Each path below is one point turned by a fixed rotation once a step. After each direction that follows a path, write how fast that rotation turns it, in degrees per step (0 if it stays still).
Each turn is a multiple of 5 degrees from 10 to 175, or 0.
Each row of a path follows its step; steps can be skipped.
path 1
step 0: [-53 -16  23  16  -2   1 -11   2   8  21  -8   8 -26 -16  -7  -1  -6  14
  -5 -16   5 -24  -6 -19  14  12  29   2   9  23 -11 -15 -22  31  -1   7
 -10 -20]
step 1: [-26   3  17   8   0  21  -2  34   9 -26  -6  -4  16   5 -28  10 -17   6
  -9  -2   1 -17   3   4  30   4  16  -5  26  11 -51  -4   9  19  -4 -25
 -13   9]
step 2: [-21  16  14   8   6   5   6  10   9 -18   7  -9 -14  25 -37  -3 -13  -2
  48   8   5  -5   8  25  31 -19  -5   7 -13  -3   1  -7 -18 -17 -17 -29
 -20  19]
step 3: [-14  -3 -15   4  15  -1  19 -11  33 -20  12  15 -13 -25   3  18  -5 -12
  17 -31 -16  26  11   5   5  -2  14  18 -29  12   1 -22 -13 -26 -26 -20
 -22  -1]
step 4: [ -9  15  10   5  15  21  23 -14   8 -22 -14  40 -17 -23  -4 -11  13  -7
 -11  -7  -6   9   5  -5   3  16 -12 -10  35  28  12  -1 -17 -14 -30   2
 -23 -29]
step 5: [ 12  35 -16  44   6  21  23   7   3 -44  -6  -7  -2   2 -23  -4  19 -11
 -15  -8  13 -29 -10  -4   0   4  -1 -19  -5  22  -5   6 -17  13 -10  13
  13  -4]
step 6: [ 16  -1  -8   6   7  19   1  21  17 -17  21  22  -5  23   0  -9  42  -9
  33   0   0 -29  18 -17  -3   9 -13   2 -24 -17 -27  -1 -35   5  -5   6
  12  14]
step 7: [-12 -30  19  14  15   8  -1 -18  26 -16  22  19 -11  11   7 -33  29  -4
   1  -5  14  10  26  12 -39  -1  10  -1 -18  -4 -11 -33   9   6   7 -15
   4   2]
step 8: [-17  10  16  -6  -5  17   9 -45 -13 -36 -19  19  -8  -2  15  -7   6  -7
  17   4 -11  27   8  13   0  18   5 -26  -1   1 -25 -13  11  29  28  -4
  10 -15]
step 9: [-15   1  15  32  -7 -22 -14  -6 -12 -14 -22  13 -31   5  -8   5  -7  17
  20  -5  -5 -19  -8  -7  27  12  20 -23 -21  -5   6  -7 -13  30  11   2
  23 -39]
step 10: [ -3 -11  17  27  10 -24 -14  21  21 -21   9  23   6  23  -3  30 -14  21
  -5 -12 -12 -12   2 -18  14  16  15  -3   4 -25 -48  13   6   2  -6 -17
  -2 -15]
[  5   2  16   4   1   2  -3  -5   5  11 -10   3  -1   0  -3 -13   6   2
   5  10  -6  -3   1  -3   9  -4   0   0   0  -4   8   0  -3  -3  -2   5
  -6   2]
160
[  8  -4   4  -2   6  -9   0  -5   3   4  12   0  -4   5   1  -2  -5 -16
   0   7   4   2  -5   6   0  12   0   4  -7  -2  -4  -2  -1  -3  -4  -6
  -5   9]
85
[ 9 -5 -4  1  6  2  5  6 -2 -6  1 -3 -4  4 -5  5 14 -7 -3  1 -6  6 -1 -1
 -2 -6 -9  3 -2 12  6  5  1 -4 -7 11 -8 -3]
40
[  5  -1  -8   8  -6   0   2  12  -2  -1   9   9   8  10  -6  -8  -4   6
  -4   2  -7 -10  -3   4   9  -2  -3  -1  -6  -1  -1   7   1   4   3  -5
  -4   0]
85
[  6  -4   3   6   0   3   0  -4  -8  13   0   0   8  -4   4  11  -8   1
  -3   3   2   0  12   2  -3  -6 -11  -8  -5   3   1  -1  -4   8 -10  -4
   1   2]
0
